Rotation paths and how fast each direction turns (deg/step)
Each turn is a multiple of 5 degrees from 10 to 175, or 0.
Each row of a path follows its step; steps can be skipped.
path 1
step 0: [ 30  20   9  -6 -12 -24 -14   7 -26 -16   0  -9  11   6  -6   7  -8 -23
  -3   0   7 -16 -13  -5  30 -16  -9   7  37  -6  -1   1  -1   3  -6  28
   4 -35  -3 -11   6   2 -13  15  16  -8  27   8   1]
step 1: [  2  -3 -21  -3 -19   8  -6 -13   3   6  -2 -21   3 -15   6 -13   2  38
   2  -6 -10 -19  -7  27  10   8 -14   9  10  -4   3   2 -34  27  25  42
  -2   5   8 -24 -14  -3   2 -23  12  11  13   9   9]
step 2: [-11  12  23  20  -8   9  11 -30  -9   2 -12  -3  21  21   1 -11  21  -2
 -18  28   6  -8   1  -2  -4  -4 -24 -30   1  -6  14 -11 -23   1  44   3
 -12   0   9  21  -3 -17   4  14  -1   2   4   8 -17]
step 3: [ 22  -9  11  20 -17  -5  10   7   0 -34 -14  -2  18 -26  -9  11  19  -5
 -16  28  -8 -25  11  15  19 -26 -13   9  18  -8   2   8   5   8 -20  -2
 -20 -12   8  15  29   3   4  -4   9   6 -18   5  10]
step 4: [ 22  11   9  -5   2  10 -15  -1  21 -10  10 -14   8  20 -24 -11 -10  10
  -4  -6  -5 -31   0   7  -2   0  10 -14   4  21 -16  31 -11  -7  15  13
  -9   7  17 -33  24  10   2 -25  18  24 -12 -12 -18]
step 5: [ -1  -8   2 -19   7  12 -17  -2 -24   5  24  24  14  17  -3 -16   4  -3
 -16   8  15 -21  17  -3   3 -23  -5 -13   6 -16  18  33   9  -3  23  32
   3 -21   8   0 -15 -10   4  30   3  14   9  15   3]
step 6: [ 16   7  -7   4 -22   9 -13   4   1  23   8  -7  21 -29  10   2  18  16
 -29   1   8   3  14  23   1 -19 -21   3 -26  -5   9  -5 -14  10   7  -7
 -10 -30  -3  -6  -1 -10 -21 -13  15  14 -22 -10  36]
step 7: [-16  -3  26   0 -20   8 -21 -21   1 -14   1 -13   9  15   4   4  11 -10
  12  21  13 -14   1 -12  -6 -10   2 -18  -6   7 -31   8 -52  -7  -4 -27
 -15   2   6 -16  -1   7   5  12  19  16  -9 -13   6]
step 8: [  5  -6   8  -4   1   0 -34  23 -15 -12   2 -31  15  19  -6  21  12 -12
  14 -16 -21 -11   0  -4   4 -37 -23   0  25 -21  -7  19   5   7  -8  12
  13 -17  11   4  16 -12  15  18  -9  -7  -8  14   7]
step 9: [  3 -17  -3   9   1  11 -21   6   3  40  16 -16  27  -8  -4  15  14  22
   0   1 -20   9 -12  10  15 -13   2  11   4  10  11  14 -12  -2  10  28
 -20   7 -18 -26 -15  -8  12 -32   2   9 -10  -9 -16]
step 10: [  0  12  16   1   2  34   5  -8 -19  20   9  -8  15   6  -7   4  17 -24
  -6  41  21  -5  -6  -3 -17  -1  -3 -13   3   5   0  -4  -8  -2  23  11
 -29  -2  -5 -21  -9  16   5  32   4 -32  -5  11   6]
step 11: [ 15  14 -15   8 -11   9  -2  15 -14 -41   2 -21  16 -20  20   4   9  -5
   8 -11  23  -8   8  15  21 -21  11  -1  16   7   1  -1 -18   6 -18   3
 -25 -24  -8  -2  17 -20  -6  -3   0 -26  -8  18  16]
[  0  -1  -1  -2  -1  -1   7   2  -6  -3  -3   4   1 -10  -7   4   0  -1
   0   1   6   3  -8  -2  -8  -4  -1  -3   6   1  -5  -5   1  -4   0 -12
 -10  -1   9  -5   6  -6  -1   0   5   0   2  -4   2]
95
[ -5   4  -6   1  -5   2  -5  -5  -6   3   6  -3   2 -11  -6  -6  -1  -5
   6   4  -2   2   5   2  -1   5   7  -6  -8   0  -2  -6   0   4   2   7
  -5  -6   8   7  -5  -2  -5  -1  -3  -1   3   1   2]
80
[ 6 -2 -3  1 -7 -4  6 -1  7  8  5 -5 -4 -4 -1 -5  4  5  5 -1 -3  3 -2  6
  8 -5  0 -8 -3  2  0  7  2  6 -4 -5  1  8 -3 -5  2 -3 -1 -9  6 -3  3 -2
  4]
135
[  6   4  -5 -12   8   1  -2  -2  -1   4   3   7   2  -2   9  -8  -4  -2
   1   0   5  -9  -2   4   1   4   3   0   3   9  -1   0   3   0   2  -2
  -3  -8 -11  -3   1  -2  -6   3   3  -3   0   0   4]
65
[ -3   1   5   4   6   0  -2   0  -3   7   6   1   3   1   9  -5   2   3
  -6   3  -3  -2   0  -5   3   4   3 -11   5   0  -4  -4  -5 -11  -5  -2
   3   8   7  -3  -1   3  -8  -1   4  -1   2   1  -7]
140
[ -1   6   3 -11  -6   1  -1  -1 -11   8   5   0   1   0   1   0   1   4
   2  -4  -3   5  -2  -7   0  -6  -3   8  -7   0 -10   3  -2   1  -6  -4
   7  -3  -2   3   0   3  -1   4   1   8  -4  -5  -1]
40
path 2
step 0: [ 15 -17 -22  23 -14   2  22   4   8   0  10 -17  -5 -10 -19 -20  -5   9
   2  -2  23   2   9  42 -22   1  -8  29  38  26   6   1  -1 -17 -21  10
 -11 -12  -4  27  -4 -12 -10  -3   2  -4  -9 -20 -13]
step 1: [  7   3  -7  -2 -13   5  21 -20  -3 -25 -31   0   6  18  -9 -11  -2 -14
  21   8  28   4  -8   6  -5 -17 -11   9   6  -8 -26  25   5 -21  12  26
 -13   1  16  19  27  15  -7 -24  15   0 -25 -26  12]
step 2: [ -2  -7   6   9 -13   5  20 -16 -26 -10 -37  -5   2   8  -4  -8  10  14
  -9 -15  -2  -8  20   3  17 -11  35 -37  -2  33 -13  17  22  -8  12 -12
   7  -5 -11  17  -6  12  -3   2  15 -12 -32   2  16]
step 3: [-14 -17 -18  28  -9  13  23 -27  -2 -12  -2 -14 -17 -14 -11 -12 -16  -6
  22 -29  -4  -5 -19   8   2  27   3 -30  19 -10   1 -11  20 -25  -6 -18
  -6   9  -5  17 -35 -12  -8   7   2 -23  -5  10 -13]
step 4: [ 11 -18 -17  36 -19 -17  -4 -38   1  11  -8   3  16 -18   9 -10  12 -28
   4   1  26   1 -10   0  24  22  -1   2   1 -18  -2   8  15 -15   0 -16
   6   6  26  26  10  -2  -3   4 -22   9  17 -31   8]
step 5: [  7  -4  25  32 -13   8   1   6  -9 -22 -15  -6  29  -6 -17 -21  -8   6
   0   6 -15   1  36  27  26  30   4   6   5  10  -8   9   9   9  -5 -12
  -9 -16 -12   3  12  10 -12  -6  -7  16   7 -42  17]
step 6: [ 24  17  11  12  -5  -9   1  31  -9 -24 -28 -34 -15   5 -13 -21   4 -12
  12  17   1  10 -12   8 -23  17  13 -25  24 -13 -12  -4  17  -3   6   3
 -24  -7 -23  21  -6  -2 -19 -24  -8 -16   9  -9 -10]
step 7: [  0  13   9   1 -31   2  18 -30  -7  -2   1 -34 -12  -8   6   7  36  -6
  -5   8  35   4 -14  -2 -12   4   4 -19  -5   8  -7  -6  -6  19  15 -19
 -24 -13   2  33   1  -6   2   1  -3  13 -29 -21 -20]
step 8: [-15 -26   7  16 -22  20   4 -17 -19  -3  24 -24 -17   1 -15 -16  21  -2
  21  -1   7  31  12  10  24   8  -1  28  15  19  -9  19  12  -2 -16   7
 -14   0 -10  15  -5  13  11  23  -5   0 -34  -1   9]
step 9: [ 32  -5   1  33  15   4   8 -26   6 -17  -2 -11 -25  24 -10 -30  -3 -20
   4   2  -9  -5  -6 -12   3  12 -18   7   8   6 -34   2  25 -16  16  -7
  -4   7   1   6  22  25  15 -14  -8 -28  -8   4  19]
step 10: [ 17  -5   0  14  13 -23  24 -24   7 -23  -6 -14  -1  12  -1  17  -8  12
  -3 -13   7 -11   4  -7  -3  -1  26 -23  17   9  -5   4   8  -7  15 -39
  18 -18 -17  21  17  28   2  26 -21   8   3 -32  -5]
step 11: [ -2 -11 -19  14 -19  -8  14  11  12 -19  -3 -26   4 -12 -13  -4 -11   7
  24  15  -1  26  26  -7  -1  22  -5 -11  40 -17   1  -5 -17  -9  -5 -29
   6  -9  15  31 -26   5 -14  19  20   4 -11  -8   6]
[ -5   4   1   0   1   0   8  -3   0   4   4   0  -7 -11   1   5  -8   2
  -1   1  -4  -4  -2  10   2   1   7   3   1  10  -3   2   2   0  -4  -1
  -1  -4  -8  -8   0   4   0   6   6   5   1  -8  -4]
140
[-2 -1  8 -2  4  4 -5 -9  9  6 -3  5  3 -2  3  4 -1  0  9  5  3  1 -3 -2
 -3 -6  1 -2  1 -3  0  0 -2 -2  7  0 -1  2 -6  5  9 -6 -9  9 -4 -2 -4 -7
 -2]
120
[  2   5   0   6  -8   6  -2   5  10   8   3   3  -1   2  -5  -2   0   9
  -2   1  -7   5   2   5   6   2  -1  -5   4  -2  -7   3   2   2  -2   0
   5   3  -5   1   3  -4   1  -3   3 -12  -1   5  -6]
120
[-10   7  -4  -7  -4   3   6   2   4  -6  -7  -6  -2   1   4   4  -1  -2
  -4   7  -3   1   3  -2  -3  -1  10 -15   6  -4   1   1  -4   3   5  -2
   1   0  -2  -1  -4   2  -1   0  -4   1  -2   5   4]
85
[ 7  2  7 -7  3  2  7  5 -2  2  8  4  0 -1  2 -9  2 -4 -3 -7 -8 -2  2  4
  5 -7  3  0  7 -7  2  5  1 -5 11 -1 -3 -2  4 -1  3  5 -4 -5 -2  3 -1 -2
  2]
90
[-5 -1 -8  1 -1 -5 -4  1 -2 -1  9 -1  9  6  5 -2 -4 -1  6  2  2 -1 -5  5
  2  0  4 -2 -6  1  5  4  5 12  5 -6  1 -2  0  6 10  6 -2 -3  7  1 -3  3
 -3]
125
path 3
step 0: [ 11  31  20  12 -20  25  10  24  -2  15  -6 -12   9 -19   8  17  -7  37
  -8  -1  13   5  10  -7  -2  -8  11  -1 -15   6 -18 -20  11   8 -13  17
  -6 -11 -13  -1 -29  -4  17  -6   0 -27   1   2 -31]
step 1: [-10  29   3  -6 -14  13   1  28   3  -1 -18 -14   3  -3   1  18 -24   2
  -1   7 -10 -26  10  -7   9 -27   2  -6  -6 -25  20 -37  11   6  18 -29
  -1 -30   5 -11  22  -2  18   7   1 -17   4  -1 -13]
step 2: [  2 -19  24   9   2   7   9  19   0  14 -14   4 -17  -2  -5   0 -24   0
  19   6  13 -24 -16  27  -6  -9 -11   6   1 -21  -4 -25  12  -7 -14 -11
  -7 -26 -17  31   3 -10  17 -12   1 -28 -32   2   4]
step 3: [ 30 -20  -4 -12   3   9  -7  -1   0 -15 -13   9  10  -6   8  21 -16  17
  39   7 -12   6   2  -2  19 -29  -3 -18  -7  -6   8 -24   7 -23   4   1
  16   1 -18   8 -15  10  11 -18 -17 -34  -7 -21  15]
step 4: [ 12 -25  17  -3   1  29 -22   3  -2 -32 -20  -6  22 -10   6   8  11 -25
  11   5  13   4  -7 -13   1  -8  33 -22  -6 -33   1   6  21   9  -5   9
  -9  -1  -7  20  24 -21   0 -15   9 -23  -7  -9   4]
step 5: [  0 -42  19   8  21  30 -23  22  25 -22 -22  -2  -8  -4   5 -12 -20  11
 -12   5   3   7  18  -1  26  -8  -7  -1   0   3  14  -2  13  17   0  13
  -3  12  28  14 -17   0 -12  -6   0 -23  -1  10 -15]
step 6: [ -7  -6  21  -3  25 -29  -5  -1   5   5 -11   8  -1 -13  19  -7   8 -19
   7  10  -4 -28   2 -20  37  -7  10 -16 -14  -3 -14  -4  30  12  25  10
 -13  -7  14  -3 -13   8 -19 -10 -13 -32   5   5 -19]
step 7: [  3 -21  38 -30  13  12  -7   2  21  10   4  -1   6  32   8  -1  25  10
 -17   5 -14 -20 -21 -22  26   1  -5  -6  11   5  -6  18  19  -7   8  -9
  -3 -19 -10  17  -8 -10  16  21  -7 -12 -10   2 -18]
step 8: [ -6  12  14  -7 -24  13  23   7  23   1   5   6  -3  25  14   0   6  14
   8  28  24  -6 -10 -17  14  -6  -2 -34  -8   4 -24 -12  13  13 -23  29
  12  14  10   4 -21  -3  12  18 -24 -12 -10 -14 -17]
step 9: [ -7  20  27 -10  -8  -5   1  21  -2  -1   6 -16   6   2 -17  -9 -17  14
 -11  -7  11   9  10 -26  28 -12   8 -21 -21 -12   8   3  -7  14 -13  14
  -3 -35 -10 -13  27  -1  24   6 -22 -16   4 -24 -24]
step 10: [ -5   8  28  -5   6  12  22  10  10   9   8  -4 -20  11 -23  14 -29  15
   9  -1  21 -17 -14  -7   4  -7  -5  13  -2 -52  24 -13   7  18   3   3
   9 -12 -12  -9 -13  -6 -13  11  12 -10 -18  -6 -23]
step 11: [ -5 -11   1  -2 -10   8   7  11  -8   9  -3  -6 -11   5  31  13 -24   3
  18 -20  -9  -3 -20  -6   8   8 -21   5  -9 -16  -4 -26  -1   7   5  -1
  29 -29 -14  16 -11  13  -5 -33 -11 -22  -8 -43 -15]
[ -1  -3  -1  -1   5   2  -5 -11  -6  -3  -3  -1   7   6   5  -8  -2  -1
  -1  -5   3   3  -3   1   3  -9  -4  -1   6   6  -4   4   3   0   5   1
  -9   7   8   1   1  -3  -8  -2   4  -6  -2   0   0]
40
[ 7 -8 -1  5  1 -3 -4  7  2 -1 -3 10  3  3 -1 -2  4 -8  1  1 -3 -1  4  1
  5  2  8 -7 -3  7  4  7  4  1  3  1  9 -2  4  1 -5 -1 -4 -5  9  6 -3  4
 -1]
40
[ -2  -5   4   1   2  -3   0  -3  12  -3  -7   1  -1  -6   4   5   1  -3
   9  -4   5   8  -3  -7  -6   1  -2   5  -6   3   5  -4  -1 -13   0   2
  -3  -6   7   0   3  -5  -2   2   3   2  -1  -1   0]
40
[-5  1 -6 -1 -2 -5  0 -1  0 -5  0  2 -3  2  6  2 -1 -3 10  6  0 -5 -4 -2
 -6 -6  6 -4 -1 -4  1 -9  6  7  4 -2  6  7  7 -7  2  7 -5 10 -1  3  0 -3
  0]
155
[  2  -4  -1  -1   8   5  -1   0   1  -5   2  -8   0 -14   4   4   3  -2
  -6  -2  -2  -2   0   2  -3   5   0   1   3  -2   1   2   1   3   3   5
   1   1  -2   5  -5   9 -12  -2   3   4   4 -10  -7]
55
[  3 -12  -3  -2   1   4  -5   0   0   1  -3   1  -4  -4   7  -5   5   5
   4   5  -2  -8   7  -3   0   7  -4   0  -3  -4   2   5   6  -1  -4   2
  -5   5  -3  -5   7  -1  -3  -1  -4  -3   6   6  10]
35
[ -7   4  -3  -2  -6  15   1   1   2   0  -1  -3   0   1   8  -2   3   2
  -1   1  -1   6   2  -5  -4   6   0 -10   1  -3  -5  -1  -2   2   6 -10
   6  -1   6   6  -1  -8  -2  -5   0   3   1   2   2]
100
path 4
step 0: [  1 -14  -2 -15   0  19   4  -4  10  17 -12   0 -13 -39  18 -27 -33  -6
 -18  -2 -25   4 -12   3 -11 -12  18   5  -2  -1   2  48  -5   2 -14   2
 -12   9   3  -2   4   8  -1 -20  -7  -9  34  14  19]
step 1: [ -2   4  -8 -12  15  18   7   7  -3  12 -18  -7  -1 -34   6  -9 -13   3
 -31  -6   3   4 -12   3   5  12  16  -5  14  -2 -31   9  11  17 -16  -2
  -3  18  24 -11 -13   9  22 -22 -39 -14  35  17  -3]
step 2: [  5 -13   6  14   3   4 -15   6 -24  -9 -15  18 -13 -17  19   3   0  -6
 -10  17   6 -12 -19 -12   5  11   9  12   9   9 -27   9  31  25   9   6
 -17  -4  14 -28  -8   5  20 -21  -7 -17  27  41   1]
step 3: [-10  -2  -6  10   0   9  15  -1 -22 -14 -23   9  10 -31   6  -4  -5  13
  -8  33  -8  -1 -20 -13  13   9  -4   7   2  -4 -21  11  31  12  -3 -17
 -46 -18  10 -16   1   1 -22   9   1  11   8  31 -16]
step 4: [  2  10  -2  -3 -20  16  11  17   0   3  -4   7  17 -19  19 -31   3 -21
 -23  10   5   1  -3 -19  11 -12 -15   2  -4 -10 -35  10  22  27  -2  -7
 -31  10 -24   5  -4  -3 -31  -2  16  13  12  19 -24]
step 5: [ 16  12 -23  -7 -23  31  -7   0   8  -3  12  14 -15 -15  31 -24 -19   4
 -19  -9  -7  -5  23  -2   2   0  -9   0   6  -8  -7  16   7  31   6 -12
 -39  25   3  -2   2  -7 -21  21   5   5  26   4   8]
step 6: [ 16   7 -30 -36 -32  13   2  -6  12 -18   7  -8  10 -23  15 -11 -26  28
 -24  -6  11 -11  24   5  17  -7   5  16  10  12 -19  -8  11  25  -4   0
   0   9   9 -21  -8   8  -2  -9  -7   1  12  14  14]
step 7: [ 17  -9  -9 -43 -23  19  20  13  -9 -28  -6  11  -7   8  21  13   1  17
 -16  10  16 -17   9 -17 -10  -1  28   6  10   8  -6 -12  -1  13 -13  14
 -22  -5   8 -14   7   7   4 -27  14  -7  30  19   3]
step 8: [ 26   1   0 -26  -3  13  -2   8  -4 -13 -14  11   9 -15  -6  12  13  28
 -22  28  -1 -11  -3 -12 -20  11  13 -10 -16  -5 -36   7   6  -5 -16  13
 -24 -12  16 -13  10   6 -34 -11  16  -7  13   4  26]
step 9: [  8  18  -1 -18  -2  -4  12  18  -7  11 -13  -8   4 -34  -2 -15  11  -7
 -22  31  -1   6   0 -11   0   4 -10 -19  -5  -9 -18 -13   4   8  22   2
 -24   5   2  -5  22   9 -22 -37  29  -7  25 -10  34]
step 10: [ 11  17 -13 -15 -18   1   3  -5  -6  10 -27  10 -15 -15  33 -39  -6  -1
 -12  19  11  17 -25  -1   3   0  15  -8   4 -20  -1  -8  12  -6  23   2
 -11  11   4  -3  -1 -11 -13   4   5  -8  32  -7  42]
step 11: [-13   7 -16 -23 -16   1   4 -12  19  -6 -19 -13   1 -16  39 -27 -33  11
 -20   5  -3   7 -21 -13   2   1  14  -7 -25 -11 -12  17   9   7   7  -8
  -7 -15  -9 -13   5  -8  25 -19 -17   5   8  11  38]
[ -1   5  -1  -1  -5   5   0 -10   1   3   3  -3  -3  -3   1  -7   1 -12
  -6  -1  -1  -1   2   0  -2 -13  -4   2   9  -2   3   1  -2   1  -4   0
   1  -2   6   3   3 -10  -2   0  -8   0  -2  -5   7]
70
[ 0 -4 -1  5  5  0 -6 -6  2 -5  2 15 -4  1  2 -1  4  0  3 -2  1 -7  0  7
 -4  2  7  2 -4 -2  4  8 -5  0  5  7 -7 -1 -2  0  0 -6 -5  7 -2 -1  1  5
  9]
135
[-11  -1  -1   4   7  -7  -3   1  -6  -1  -7   1  -2   4   3  -7   0   0
  -3   1  -3   7  -9  -2   0  -6  -2  -9   2  -5  -6   1   3   9   3  -1
  -3   0  -2  -7  -2   2   6   6  -4  -1  -7   1   1]
40
[-10   3   4   7  -2   1   5  -5   2   2   1   5  -7  -5   6   2   4  -3
  -2  -2   5   4   0  -6   7  12  -4   8  -5  -1  -2   0  10  -3   0  -8
   0  -3  -4   4  -3  -5   3   0  -3   0  -1   2   1]
40
[  4   0   4   6  10   5  -4   2   0  -2   3   1  -1  -6  -4  -4   3   0
 -12   2   2   0   8   1   1   4  -8  -5   0   5  -6   2  -6   0   2  -2
   1  13  -3   4   2   4   4   4   0  -5   3  -8   3]
90
[ 2 -4  3 -3  1 -3  1 -9 -1 -2  7 -1 -2  5 -6 -8  3  2  7  3 -5  3  8 -1
 -1  0  2  1  1 -2 -7  1  8 -6  5  3 -3 -3 -7 -6  1  1  2 -2 -9  4 10 -9
 -5]
0
path 5
step 0: [ 24   2  12  -3 -22  22  18 -11  42 -10 -11   5 -28 -18  11 -13   8  12
   4  -1 -13   2 -18  -1   5   9  -4  37  -6 -16 -13  12   1  -5  18  10
  48 -17  -1  20  19  -5   2  24  -7 -26   4  -8   1]
step 1: [ 22 -25  14   1  -2  26  -6 -24 -16 -16 -11 -14  -4 -16   1  25   7  -2
  24  -5  15   1  26   0 -26  -9   0  -9 -33  33   9  16  -5 -28   2 -29
 -24   9 -19   4  16  -8 -13 -11 -15 -18  -5  19   4]
step 2: [-31  20  -4 -21 -24   7  -2   8  18  -5  -3 -21   1  -6   2  16  16  -3
   8  -6  14  12 -20 -16 -16   5  -3 -16 -52 -28  -6 -21   8  22   9  20
   0 -13  10   7  35   6  -5  16  18  21 -17   3   7]
step 3: [ -1   9 -14   7  44  18 -18 -10  22   1 -15   1 -27  13  28 -21   0  -4
   3  14   2 -37  -6   7  21  11  21  21 -25   7  11  -3  -6 -42  -7 -13
  -5  -7   2   4   3   6 -15   9 -10   9 -19  18  12]
step 4: [  2 -12  22  -3  -9  -5 -10  -8   5  -7 -22  17   4  -7  -2 -19 -11  10
 -22 -39  25  -8 -27 -14 -12  -5 -22   0  -4   4  21  -3   4   8  26   7
 -12  12 -16  18  22 -15 -46 -34   0  20  11   0  -5]
step 5: [ 19   7 -15  15   3  -1 -24  20  -7 -13  -6  -5  16   7  33  31  18  -3
  -7 -24  -1   0   4  -2   8   2  10  18 -13 -33 -21  -7  15 -12 -29  34
  -7   7  20  10  18   3 -13  -4 -26 -33  -2   5  17]
step 6: [ 14  16  12  12 -28  -2 -17 -22  -1  15 -17  -1 -10  11   7  -8   8   1
  -8 -12  15  10   2  27  -2  12   4  30 -13  -5  -2 -18  -1   2   4 -34
  46   1 -14 -22  -7 -32 -13  -2  18  10  -9  40  -7]
step 7: [ -2  11  12  -1  -3   9  21  10 -18 -15 -17  10  -2 -26  24  12  -8   4
 -20 -22  -9  26  16 -23 -19  -9 -20  21   3   4  11  -1  22 -26   3 -20
 -20 -25  -1  28  -8  25 -21  24   4   8 -20   2  30]
step 8: [ 11  12  -5  -2  13   2  24  11  22 -17  -2 -13  10   7  12  -3  -9 -16
  -8 -11  -5  25  11   8 -24   6  15  17 -50  13  15 -19   0  -3   9  27
  22  22  -5 -14  15  -2  29 -33 -28  16 -13  10  -5]
step 9: [ -5  27  16 -11  -4   2 -20   5   3  16  -7  -3 -18  -1  -8 -34 -11  19
   3  14 -36  10   4 -21   9  11 -25  -2 -30  11  -2   6   9 -19 -23 -10
  14  10  12  26  19 -33 -28   2  11 -25 -13  -1  12]
step 10: [ -8 -15   2 -16 -20  -9  18   4  26   1  -9  10 -10 -29  27  28  -7 -15
  24 -24  29 -10 -26   5   4   1  -3  22 -23  11  21  18  15 -20 -29 -18
 -15 -14  -2  -5   1 -16   6 -31  -3   1   6 -16   0]
step 11: [  0   7   6   4   9  20   7   1  -2 -20 -20 -26 -22  27   4   3  -1  -4
 -23 -18  24  -9   1   9 -25 -12   4   8 -19  -9 -14  19   8  -1   5  33
   0  27  -6  12  21 -38   5  40  23 -13 -11 -11   3]
[  5  -1  -3  -1   2   3  -7   2  -6  -1  -1   2   0  -3 -10  -4   2   6
  -9   3   6  -1   3   2  -3   3  -1  -1  -5   2   7   2  -6  -6  -1   0
   0  10  -6  -4  -1  -6   6   2   9   2   7   7   4]
145
[  7  -5  -3   1   8   0   5  -4   3  -6  -6  -3  -3   1  -3   0  -7  -8
   4  -2  -7  -6   5   0   5  -3   7   1  -5  -3  -5   1  -3   1  -1   3
   8   2  -7 -12  -6  -6  -5   2   0   1  -1   0   3]
140
[  3 -10   7   7  -5   2  -4   0  -1   2  -6   5   3   5  -5   8   6   4
  -1  -5  -1  -4  -7   5  -4  -8  -2   1  -3  -4  -3   4   1  -1  -4  -2
   6  -7   1   1  -4  -6   7  -1   1 -10   1  -5  -1]
70
[  3  -4  -8  -3   2  -4   2  -7   3   3   7   6  -1  -2   0   4  -5  -2
  -3  -4   2   6  -5 -10  -4   5   0   0  -2 -12  -3   3   0  -2  -7   7
  -3 -10  -2   0   1   3   8  -3   1   2   3   3   6]
135
[  0  -7   0   8  -8  -7  -3   2  -6  -5   1 -12   0   1   1   0  -8   0
  -7  -5  -4   2   2   0  -1   2   4  -8  -3  -2   5  -1 -11  -1  -2   4
  -1   1   8  -2   8   2   2   0  -1  -2  -6   0  -5]
110
